In the data rows, the value 500 means zero.
Here are some rows, each followed by its group. Rows of different groups can look alike.
tensor([460, 492, 485, 428, 437, 584, 466, 505, 479, 414, 402, 453, 590,
        549, 544, 494, 568, 436, 444, 572, 496, 466, 521, 526, 447, 509,
        487, 536, 348, 535, 517, 459]) S
tensor([436, 478, 464, 500, 468, 426, 523, 576, 422, 592, 468, 442, 547,
        535, 647, 474, 526, 441, 473, 431, 455, 577, 559, 498, 536, 502,
        452, 554, 473, 557, 543, 525]) S
tensor([610, 548, 783, 444, 577, 833, 681, 716, 518, 620, 466, 737, 469,
        163, 365, 433, 656, 647, 711, 382, 583, 248, 249, 425, 497, 723,
        473, 771, 569, 629, 359, 638]) D
tensor([409, 476, 614, 477, 564, 529, 645, 680, 442, 663, 519, 733, 344,
        275, 406, 481, 484, 689, 464, 363, 505, 581, 459, 507, 704, 510,
        323, 616, 516, 749, 427, 631]) M
tensor([482, 535, 523, 540, 452, 422, 514, 537, 495, 511, 561, 443, 600,
        506, 599, 476, 542, 442, 519, 495, 545, 528, 485, 464, 424, 497,
        571, 526, 469, 548, 529, 520]) Y
tensor([ 97, 305,   0, 440, 205, 615, 513, 290, 468,   0, 525, 143, 409,
        872, 731, 840,  58,  30,   0, 802, 301, 742, 999, 999, 302, 522,
        782,  53,   0, 480, 794, 368]) U
tensor([543, 478, 470, 499, 518, 385, 405, 453, 537, 449, 543, 418, 599,
        507, 566, 501, 696, 496, 525, 562, 528, 503, 511, 423, 481, 495,
        491, 496, 502, 521, 478, 545]) Y
tensor([486, 480, 591, 445, 533, 405, 515, 501, 488, 544, 433, 455, 545,
        494, 603, 551, 499, 439, 505, 530, 492, 573, 463, 554, 531, 559,
        423, 508, 509, 505, 532, 504]) S
tensor([589, 528, 530, 588, 452, 487, 288, 386, 649, 418, 534, 435, 569,
        625, 460, 535, 478, 500, 538, 614, 484, 511, 570, 579, 371, 555,
        598, 346, 415, 407, 585, 478]) N
tensor([556, 531, 501, 365, 317, 419, 518, 556, 452, 499, 547, 392, 568,
        573, 585, 614, 576, 468, 411, 527, 482, 435, 493, 479, 591, 615,
        537, 527, 396, 609, 540, 489]) O
tensor([675, 651, 831, 463, 655, 509, 503, 687, 426, 771, 519, 817, 499,
         64, 245, 375, 673, 921, 883, 213, 566, 247, 199, 163, 792, 484,
        338, 746, 710, 718, 266, 629]) M
tensor([496, 509, 480, 466, 456, 338, 552, 526, 453, 573, 478, 439, 566,
        520, 565, 559, 507, 482, 536, 512, 440, 454, 533, 448, 513, 591,
        502, 480, 449, 521, 463, 562]) S
tensor([395, 473, 623, 489, 623, 635, 687, 638, 460, 576, 522, 719, 381,
        201, 373, 544, 375, 779, 598, 319, 542, 550, 379, 495, 722, 454,
        424, 565, 506, 585, 384, 620]) M
tensor([531, 562, 764, 505, 592, 507, 595, 626, 527, 797, 490, 629, 484,
        167, 408, 431, 637, 778, 940, 279, 595, 342, 186, 227, 780, 572,
        488, 721, 699, 558, 319, 773]) M
tensor([407, 441, 500, 454, 479, 536, 644, 670, 446, 627, 518, 529, 398,
        498, 572, 586, 599, 513, 409, 459, 439, 476, 445, 484, 515, 561,
        380, 558, 511, 613, 457, 528]) M
tensor([582, 546, 599, 534, 541, 556, 481, 345, 567, 407, 609, 646, 551,
        472, 526, 469, 461, 483, 509, 632, 620, 489, 472, 610, 344, 351,
        520, 507, 443, 424, 472, 370]) O
tensor([488, 527, 505, 465, 359, 412, 496, 564, 457, 526, 533, 431, 523,
        532, 562, 592, 425, 484, 495, 506, 486, 550, 578, 454, 494, 491,
        437, 493, 436, 545, 548, 447]) S
tensor([506, 543, 543, 432, 409, 552, 469, 428, 516, 391, 622, 474, 558,
        477, 566, 512, 514, 478, 457, 560, 505, 534, 516, 397, 469, 514,
        461, 561, 377, 446, 560, 429]) Y
tensor([405, 468, 436, 547, 672, 525, 496, 350, 562, 437, 493, 618, 545,
        497, 547, 334, 331, 447, 552, 532, 493, 549, 613, 617, 383, 464,
        487, 350, 609, 416, 412, 573]) N
tensor([446, 525, 525, 469, 409, 428, 472, 451, 497, 438, 529, 445, 558,
        505, 570, 497, 591, 490, 503, 501, 462, 567, 581, 423, 493, 472,
        470, 460, 473, 408, 527, 479]) Q
tensor([496, 400, 437, 458, 449, 413, 497, 493, 505, 456, 452, 501, 553,
        568, 576, 549, 559, 452, 519, 465, 462, 551, 467, 452, 625, 630,
        436, 509, 486, 454, 490, 575]) S
tensor([633, 575, 861, 476, 585, 604, 535, 665, 507, 807, 487, 751, 489,
         70, 231, 414, 611, 797, 818, 280, 524, 324, 223, 290, 725, 500,
        462, 688, 707, 720, 295, 702]) M
tensor([631, 510, 546, 392, 430, 378, 487, 481, 547, 396, 612, 345, 706,
        428, 614, 618, 528, 454, 489, 455, 552, 568, 418, 501, 461, 529,
        600, 598, 374, 620, 544, 578]) Q
tensor([513, 469, 675, 430, 528, 585, 689, 634, 550, 670, 488, 613, 457,
        281, 523, 486, 550, 687, 633, 293, 558, 482, 337, 415, 616, 499,
        420, 639, 572, 544, 428, 619]) O
tensor([430, 583, 431, 443, 390, 638, 707, 666, 429, 492, 569, 665, 344,
        486, 509, 343, 510, 404, 358, 670, 380, 409, 502, 532, 417, 524,
        318, 505, 412, 463, 524, 322]) D
tensor([425, 477, 500, 418, 438, 460, 606, 627, 364, 527, 572, 473, 487,
        530, 542, 481, 548, 459, 430, 544, 496, 446, 514, 487, 498, 634,
        519, 620, 401, 581, 550, 450]) S
tensor([440, 519, 472, 419, 471, 506, 710, 644, 430, 573, 388, 583, 399,
        518, 454, 550, 512, 470, 419, 410, 489, 465, 428, 514, 538, 470,
        430, 589, 521, 585, 474, 528]) M
tensor([698, 529, 500, 291, 449, 459, 211, 418, 596, 410, 679, 313, 770,
        522, 513, 757, 641, 409, 452, 669, 575, 673, 661, 571, 422, 608,
        626, 577, 391, 569, 546, 588]) Q
tensor([583, 514, 502, 353, 398, 405, 329, 488, 559, 421, 711, 347, 725,
        487, 620, 736, 646, 351, 409, 677, 482, 685, 645, 480, 408, 677,
        601, 540, 425, 603, 451, 520]) Q
tensor([606, 492, 570, 263, 326, 625, 583, 600, 514, 523, 609, 500, 566,
        506, 477, 481, 679, 349, 484, 625, 507, 422, 406, 498, 296, 625,
        610, 614, 277, 442, 584, 355]) Y
tensor([436, 490, 300, 747, 625, 495, 353, 434, 498, 503, 419, 362, 600,
        526, 417, 486, 288, 549, 591, 502, 381, 573, 592, 429, 711, 447,
        459, 324, 647, 424, 458, 649]) U
tensor([433, 440, 397, 603, 442, 435, 391, 314, 498, 290, 494, 387, 569,
        651, 525, 496, 398, 357, 497, 595, 420, 538, 707, 638, 329, 581,
        500, 313, 349, 429, 633, 490]) U
tensor([629, 586, 631, 427, 661, 553, 466, 312, 731, 404, 553, 676, 519,
        509, 439, 429, 454, 475, 498, 571, 559, 616, 525, 738, 266, 337,
        384, 448, 730, 299, 585, 388]) Y
tensor([463, 426, 697, 493, 537, 488, 544, 650, 450, 636, 452, 662, 294,
        203, 416, 441, 366, 770, 570, 221, 493, 511, 408, 340, 792, 419,
        254, 598, 620, 757, 370, 651]) M
tensor([587, 503, 808, 434, 529, 614, 567, 689, 466, 884, 575, 707, 464,
        114, 336, 493, 561, 712, 670, 373, 559, 378, 268, 334, 663, 497,
        418, 756, 684, 635, 333, 696]) M
tensor([429, 465, 442, 499, 568, 634, 616, 652, 484, 695, 473, 666, 385,
        318, 482, 496, 416, 545, 463, 445, 476, 531, 597, 483, 650, 518,
        409, 543, 591, 651, 446, 587]) M
tensor([401, 491, 382, 569, 500, 595, 746, 630, 388, 575, 462, 611, 214,
        477, 540, 325, 486, 395, 479, 542, 395, 405, 622, 624, 475, 491,
        394, 505, 402, 447, 500, 341]) D
tensor([554, 508, 541, 538, 424, 485, 434, 518, 506, 482, 568, 434, 556,
        523, 542, 474, 574, 434, 481, 590, 535, 495, 449, 442, 463, 513,
        429, 525, 327, 427, 506, 365]) Y
tensor([335, 557, 350, 388, 451, 379, 435, 502, 399, 444, 599, 488, 474,
        572, 521, 531, 461, 325, 371, 639, 446, 617, 624, 608, 385, 467,
        554, 401, 295, 535, 579, 348]) U
tensor([551, 483, 388, 633, 447, 507, 492, 562, 360, 539, 150, 412, 347,
        598, 297, 560, 517, 594, 525, 443, 470, 308, 435, 307, 632, 509,
        597, 508, 645, 441, 461, 595]) U
tensor([468, 528, 441, 603, 657, 533, 505, 367, 527, 403, 444, 521, 549,
        483, 640, 413, 476, 438, 624, 469, 438, 596, 514, 571, 413, 409,
        446, 290, 606, 380, 455, 569]) N
tensor([558, 554, 549, 349, 441, 392, 459, 488, 581, 449, 540, 496, 701,
        518, 655, 599, 508, 434, 532, 480, 558, 588, 359, 485, 442, 532,
        629, 542, 457, 550, 527, 533]) Q
tensor([391, 500, 337, 790, 589, 574, 385, 418, 494, 422, 375, 435, 576,
        529, 392, 409, 304, 549, 487, 531, 423, 499, 576, 534, 704, 575,
        413, 299, 632, 487, 494, 563]) U
tensor([537, 477, 496, 617, 467, 386, 389, 395, 501, 486, 632, 409, 583,
        540, 469, 511, 473, 474, 555, 514, 546, 536, 510, 547, 532, 443,
        536, 463, 380, 420, 491, 601]) N
tensor([453, 466, 663, 338, 581, 585, 628, 676, 433, 624, 565, 635, 463,
        293, 495, 563, 569, 660, 520, 408, 579, 490, 285, 455, 558, 554,
        434, 650, 533, 611, 467, 517]) O
tensor([583, 542, 507, 490, 574, 664, 367, 331, 567, 426, 557, 555, 521,
        533, 509, 478, 455, 485, 540, 589, 516, 472, 470, 507, 394, 379,
        487, 504, 476, 400, 508, 551]) O
tensor([327, 425, 202, 559, 417, 291, 383, 342, 496, 169, 409, 253, 564,
        726, 581, 554, 277, 327, 477, 651, 365, 647, 819, 738, 303, 390,
        625, 195, 318, 474, 634, 427]) U
tensor([450, 521, 427, 546, 493, 719, 534, 597, 468, 564, 262, 471, 287,
        530, 351, 521, 534, 632, 411, 458, 469, 394, 486, 332, 575, 520,
        639, 549, 655, 448, 497, 518]) U
tensor([425, 506, 474, 476, 498, 583, 680, 662, 496, 578, 428, 560, 336,
        484, 457, 518, 611, 483, 344, 544, 442, 553, 476, 450, 515, 542,
        399, 585, 468, 491, 533, 450]) M
tensor([492, 581, 645, 402, 486, 539, 605, 667, 388, 552, 431, 467, 437,
        425, 551, 582, 658, 467, 440, 413, 467, 511, 362, 496, 583, 646,
        603, 673, 489, 683, 467, 543]) Y
tensor([560, 538, 640, 383, 409, 661, 504, 573, 459, 476, 582, 472, 529,
        447, 453, 564, 613, 542, 390, 557, 526, 553, 504, 415, 473, 629,
        616, 590, 492, 572, 550, 458]) D
tensor([663, 549, 558, 459, 569, 575, 439, 327, 645, 414, 687, 593, 638,
        474, 489, 517, 423, 519, 487, 591, 627, 514, 404, 606, 285, 427,
        470, 518, 563, 346, 556, 488]) O
tensor([564, 486, 528, 411, 406, 515, 580, 641, 378, 528, 554, 462, 545,
        526, 488, 576, 578, 482, 389, 480, 527, 506, 462, 482, 502, 436,
        459, 593, 467, 443, 475, 434]) M
tensor([619, 492, 490, 311, 372, 444, 388, 424, 494, 370, 643, 392, 746,
        521, 595, 581, 559, 549, 428, 458, 572, 537, 487, 498, 449, 518,
        546, 483, 504, 564, 528, 565]) Q
tensor([314, 405, 187, 452, 459, 374, 382, 294, 499, 134, 473, 260, 572,
        773, 590, 555, 280, 245, 358, 748, 307, 639, 880, 646, 401, 514,
        685,  74, 295, 505, 602, 364]) U
tensor([484, 496, 523, 489, 504, 424, 608, 537, 448, 449, 553, 421, 574,
        534, 507, 538, 587, 498, 494, 497, 535, 483, 456, 544, 497, 503,
        451, 517, 458, 506, 495, 516]) M
tensor([527, 490, 462, 464, 436, 500, 547, 532, 443, 516, 515, 434, 524,
        536, 542, 513, 573, 492, 482, 432, 479, 456, 426, 430, 564, 607,
        444, 527, 426, 506, 536, 443]) O
tensor([624, 516, 654, 604, 653, 512, 546, 201, 792, 453, 535, 792, 367,
        521, 413, 461, 336, 580, 535, 478, 704, 629, 355, 688, 309, 222,
        252, 438, 759, 177, 486, 430]) Y
tensor([617, 589, 502, 296, 438, 477, 173, 472, 569, 343, 709, 417, 742,
        549, 527, 727, 597, 388, 253, 765, 503, 747, 692, 720, 342, 699,
        567, 457, 234, 574, 499, 590]) Q
tensor([516, 441, 595, 419, 495, 603, 618, 635, 459, 545, 575, 553, 502,
        393, 506, 512, 540, 507, 435, 456, 535, 533, 414, 518, 521, 486,
        528, 554, 470, 573, 491, 438]) M
tensor([675, 583, 720, 351, 447, 856, 649, 660, 523, 458, 598, 599, 378,
        318, 515, 443, 635, 531, 389, 610, 557, 407, 459, 497, 521, 740,
        499, 649, 340, 527, 538, 446]) D
tensor([561, 567, 664, 414, 358, 624, 499, 629, 401, 467, 535, 481, 503,
        399, 468, 582, 572, 514, 412, 472, 513, 494, 453, 429, 553, 609,
        443, 601, 499, 535, 549, 439]) D
tensor([650, 565, 610, 609, 724, 649, 537, 286, 701, 353, 606, 717, 464,
        533, 439, 433, 495, 508, 521, 451, 668, 542, 410, 658, 251, 254,
        492, 393, 734, 370, 549, 458]) Y
tensor([563, 524, 412, 502, 499, 515, 341, 527, 469, 455, 379, 447, 464,
        493, 389, 532, 412, 504, 472, 489, 496, 434, 517, 463, 628, 509,
        434, 530, 502, 508, 483, 514]) U
tensor([565, 577, 475, 283, 425, 568, 244, 435, 624, 333, 768, 351, 678,
        496, 625, 859, 596, 324, 302, 768, 474, 827, 736, 616, 403, 724,
        504, 531, 299, 600, 560, 665]) Q
tensor([582, 439, 394, 705, 443, 434, 338, 390, 539, 431, 555, 397, 667,
        609, 578, 512, 481, 529, 603, 533, 530, 543, 547, 479, 510, 438,
        545, 459, 452, 326, 452, 534]) N
tensor([389, 569, 445, 486, 371, 350, 390, 515, 506, 522, 505, 342, 603,
        522, 550, 554, 604, 435, 451, 608, 469, 553, 571, 550, 476, 659,
        567, 452, 379, 489, 525, 526]) S
tensor([439, 528, 532, 536, 453, 506, 527, 632, 387, 554, 420, 555, 428,
        475, 454, 480, 578, 404, 552, 554, 476, 434, 465, 554, 501, 468,
        502, 584, 547, 487, 412, 498]) M
tensor([261, 266, 558, 853, 602, 299, 821, 536, 187, 687, 160, 637, 252,
        521, 319,   0, 299, 779, 857,  68, 584,   1, 332, 219, 658,  62,
        654, 521, 654, 628, 366, 318]) D
tensor([540, 505, 599, 485, 316, 565, 513, 577, 430, 447, 557, 443, 562,
        508, 527, 533, 637, 492, 457, 492, 574, 509, 474, 371, 568, 594,
        529, 556, 370, 585, 526, 497]) Y
tensor([553, 485, 465, 445, 501, 475, 506, 523, 533, 453, 484, 495, 487,
        563, 455, 464, 517, 436, 458, 485, 512, 436, 453, 507, 395, 618,
        516, 591, 503, 488, 490, 483]) Y
tensor([604, 566, 608, 501, 608, 574, 453, 352, 544, 483, 469, 528, 516,
        529, 434, 443, 465, 567, 498, 444, 571, 452, 487, 500, 421, 344,
        496, 491, 525, 397, 483, 564]) O
tensor([479, 486, 568, 450, 544, 486, 490, 601, 449, 619, 423, 606, 500,
        500, 452, 599, 567, 447, 448, 479, 485, 459, 439, 525, 540, 543,
        465, 513, 559, 651, 428, 470]) M
tensor([521, 521, 448, 605, 475, 549, 251, 318, 590, 394, 597, 409, 619,
        556, 438, 406, 516, 422, 514, 609, 485, 503, 615, 585, 408, 435,
        589, 364, 413, 379, 572, 493]) N
tensor([492, 519, 339, 514, 504, 564, 409, 586, 462, 626, 336, 392, 320,
        503, 425, 633, 371, 520, 494, 498, 436, 417, 521, 434, 653, 498,
        512, 462, 611, 455, 493, 534]) U
tensor([514, 505, 583, 520, 467, 461, 523, 494, 494, 483, 531, 468, 508,
        489, 500, 560, 616, 504, 457, 457, 513, 497, 468, 437, 591, 592,
        513, 584, 504, 565, 481, 473]) M
tensor([366, 457, 365, 644, 470, 350, 409, 352, 488, 374, 539, 423, 530,
        657, 532, 519, 448, 474, 495, 675, 392, 579, 691, 664, 357, 494,
        558, 301, 299, 405, 605, 443]) U
tensor([652, 536, 534, 369, 474, 432, 452, 494, 534, 387, 680, 470, 693,
        498, 535, 645, 593, 401, 424, 496, 581, 534, 583, 513, 407, 532,
        572, 546, 531, 544, 457, 544]) Q
tensor([529, 533, 507, 410, 371, 435, 577, 596, 402, 522, 568, 441, 521,
        490, 476, 575, 530, 395, 411, 576, 512, 521, 398, 477, 494, 550,
        526, 597, 486, 552, 568, 397]) O
tensor([508, 455, 461, 552, 481, 450, 509, 514, 471, 517, 482, 404, 544,
        556, 610, 617, 560, 385, 611, 443, 432, 485, 493, 491, 538, 471,
        589, 541, 452, 505, 538, 558]) S
tensor([591, 532, 566, 470, 564, 529, 434, 377, 603, 470, 578, 595, 523,
        501, 463, 460, 505, 494, 501, 514, 559, 461, 432, 474, 347, 392,
        505, 492, 575, 358, 427, 481]) O
tensor([511, 577, 423, 487, 369, 692, 490, 601, 409, 571, 358, 484, 360,
        531, 355, 562, 436, 527, 429, 522, 491, 364, 515, 427, 652, 577,
        454, 552, 472, 530, 507, 500]) U
tensor([557, 482, 475, 580, 558, 331, 467, 454, 489, 478, 535, 340, 649,
        563, 601, 522, 469, 457, 519, 446, 511, 649, 473, 501, 566, 514,
        501, 441, 466, 476, 505, 520]) N
Which 3 other groups have their centres nearest to the centre of group O, nearest first?
Y S D
Which 2 groups are nearest to each row below, nearest first, going by the distance to the group's nearest row?
tensor([500, 556, 504, 461, 389, 501, 513, 584, 468, 514, 538, 452, 518,
        482, 473, 569, 512, 595, 412, 475, 491, 493, 463, 415, 547, 558,
        458, 526, 430, 560, 547, 431]) O M
tensor([706, 473, 483, 361, 418, 594, 260, 421, 605, 362, 700, 373, 725,
        488, 464, 767, 552, 439, 368, 697, 550, 769, 662, 528, 350, 636,
        579, 558, 418, 614, 522, 651]) Q D
tensor([330, 424, 234, 553, 507, 219, 412, 312, 450, 313, 333, 314, 565,
        703, 626, 551, 371, 422, 428, 693, 379, 582, 850, 622, 318, 560,
        577, 191, 382, 537, 536, 386]) U S
Which 3 other groups have their centres nearest to the centre of group U, nearest first?
N S Y
Which 2 groups are nearest to each row below, nearest first, going by the average distance to the group's rows?
tensor([640, 523, 585, 635, 656, 542, 453, 225, 772, 389, 622, 748, 408,
        454, 415, 345, 413, 515, 634, 450, 634, 622, 431, 614, 323, 257,
        381, 356, 804, 331, 494, 443]) N Y
tensor([450, 538, 519, 448, 492, 532, 393, 467, 452, 287, 634, 366, 703,
        522, 422, 596, 525, 388, 441, 518, 482, 570, 491, 472, 461, 645,
        531, 476, 424, 548, 523, 501]) S Q
tensor([495, 566, 696, 295, 419, 677, 591, 626, 541, 529, 592, 610, 420,
        392, 446, 524, 580, 541, 373, 569, 498, 430, 441, 481, 505, 579,
        532, 554, 490, 563, 555, 397]) O S
tensor([455, 459, 432, 487, 563, 547, 615, 495, 652, 481, 442, 582, 333,
        468, 585, 482, 431, 466, 478, 442, 522, 499, 582, 459, 481, 417,
        466, 475, 577, 509, 448, 607]) S O
tensor([548, 560, 750, 334, 581, 793, 614, 679, 459, 596, 578, 710, 433,
        333, 405, 449, 610, 666, 535, 487, 548, 372, 380, 482, 535, 634,
        478, 800, 585, 532, 465, 368]) M O
tensor([515, 497, 441, 548, 576, 432, 638, 472, 547, 452, 404, 578, 442,
        483, 406, 405, 489, 552, 605, 345, 471, 517, 486, 440, 454, 393,
        361, 497, 590, 433, 415, 553]) S O
tensor([464, 501, 402, 454, 351, 403, 505, 517, 492, 516, 540, 432, 589,
        562, 667, 507, 576, 463, 431, 515, 471, 554, 575, 467, 435, 593,
        544, 525, 365, 509, 457, 413]) S Q
tensor([440, 508, 653, 424, 528, 554, 521, 592, 460, 554, 487, 623, 398,
        420, 515, 472, 514, 602, 445, 353, 558, 565, 311, 506, 510, 551,
        389, 602, 579, 515, 549, 532]) O S
Which 3 groups are nearest to each row below, nearest first, going by the distance to the centre of the group?
tensor([424, 512, 393, 422, 519, 434, 421, 528, 430, 420, 628, 498, 612,
        581, 482, 536, 437, 330, 371, 575, 448, 634, 546, 587, 472, 483,
        532, 413, 332, 613, 583, 392]) S U Q
Which 3 groups are nearest to each row below, nearest first, going by the average distance to the group's rows?
tensor([395, 546, 520, 446, 471, 597, 748, 572, 469, 527, 611, 600, 353,
        456, 456, 375, 588, 427, 498, 651, 392, 381, 529, 588, 430, 523,
        353, 506, 413, 420, 486, 322]) S O Y
tensor([536, 512, 432, 500, 473, 611, 374, 404, 565, 536, 464, 538, 462,
        536, 460, 493, 527, 437, 494, 499, 520, 472, 478, 467, 404, 433,
        458, 446, 481, 282, 516, 360]) N O S
tensor([413, 536, 412, 446, 500, 472, 387, 427, 549, 431, 574, 458, 451,
        637, 406, 539, 506, 351, 371, 734, 418, 469, 671, 581, 364, 553,
        524, 315, 355, 571, 662, 277]) S N Q
Which 2 groups are nearest to each row below, nearest first, going by the distance to the centre of the group?
tensor([209, 438, 412, 622, 669, 345, 621, 496, 478, 605, 348, 693, 127,
        527, 602, 303, 357, 581, 600, 471, 419, 428, 515, 558, 601, 456,
        352, 411, 562, 492, 446, 337]) D M
tensor([220, 311, 515, 837, 585, 256, 841, 552, 236, 690, 212, 686, 253,
        503, 400,  24, 336, 814, 841, 161, 540,  97, 406, 359, 705, 165,
        602, 410, 662, 529, 378, 376]) D M
Which 3 other groups have their centres nearest to the centre of group Y, nearest first?
O S N
Which 3 groups are nearest to each row below, nearest first, going by the distance to the group's nearest row?
tensor([576, 433, 422, 591, 499, 385, 540, 505, 478, 572, 335, 442, 444,
        489, 460, 509, 592, 620, 571, 371, 542, 511, 324, 318, 638, 519,
        540, 544, 614, 455, 412, 574]) U M S
Group O spreads out most along one direction. Which 3 other groups' directions of most spread are closest to that one, closest first?
Y U M
Group U spreads out most along one direction. Which 3 other groups' directions of most spread are closest to that one, closest first?
M Q O
Which 3 other groups have their centres nearest to the centre of group D, nearest first?
M O Y
Group Q spreads out most along one direction. Which 3 other groups' directions of most spread are closest to that one, closest first?
D U M
Group Y spreads out most along one direction. Which 3 other groups' directions of most spread are closest to that one, closest first?
O N S
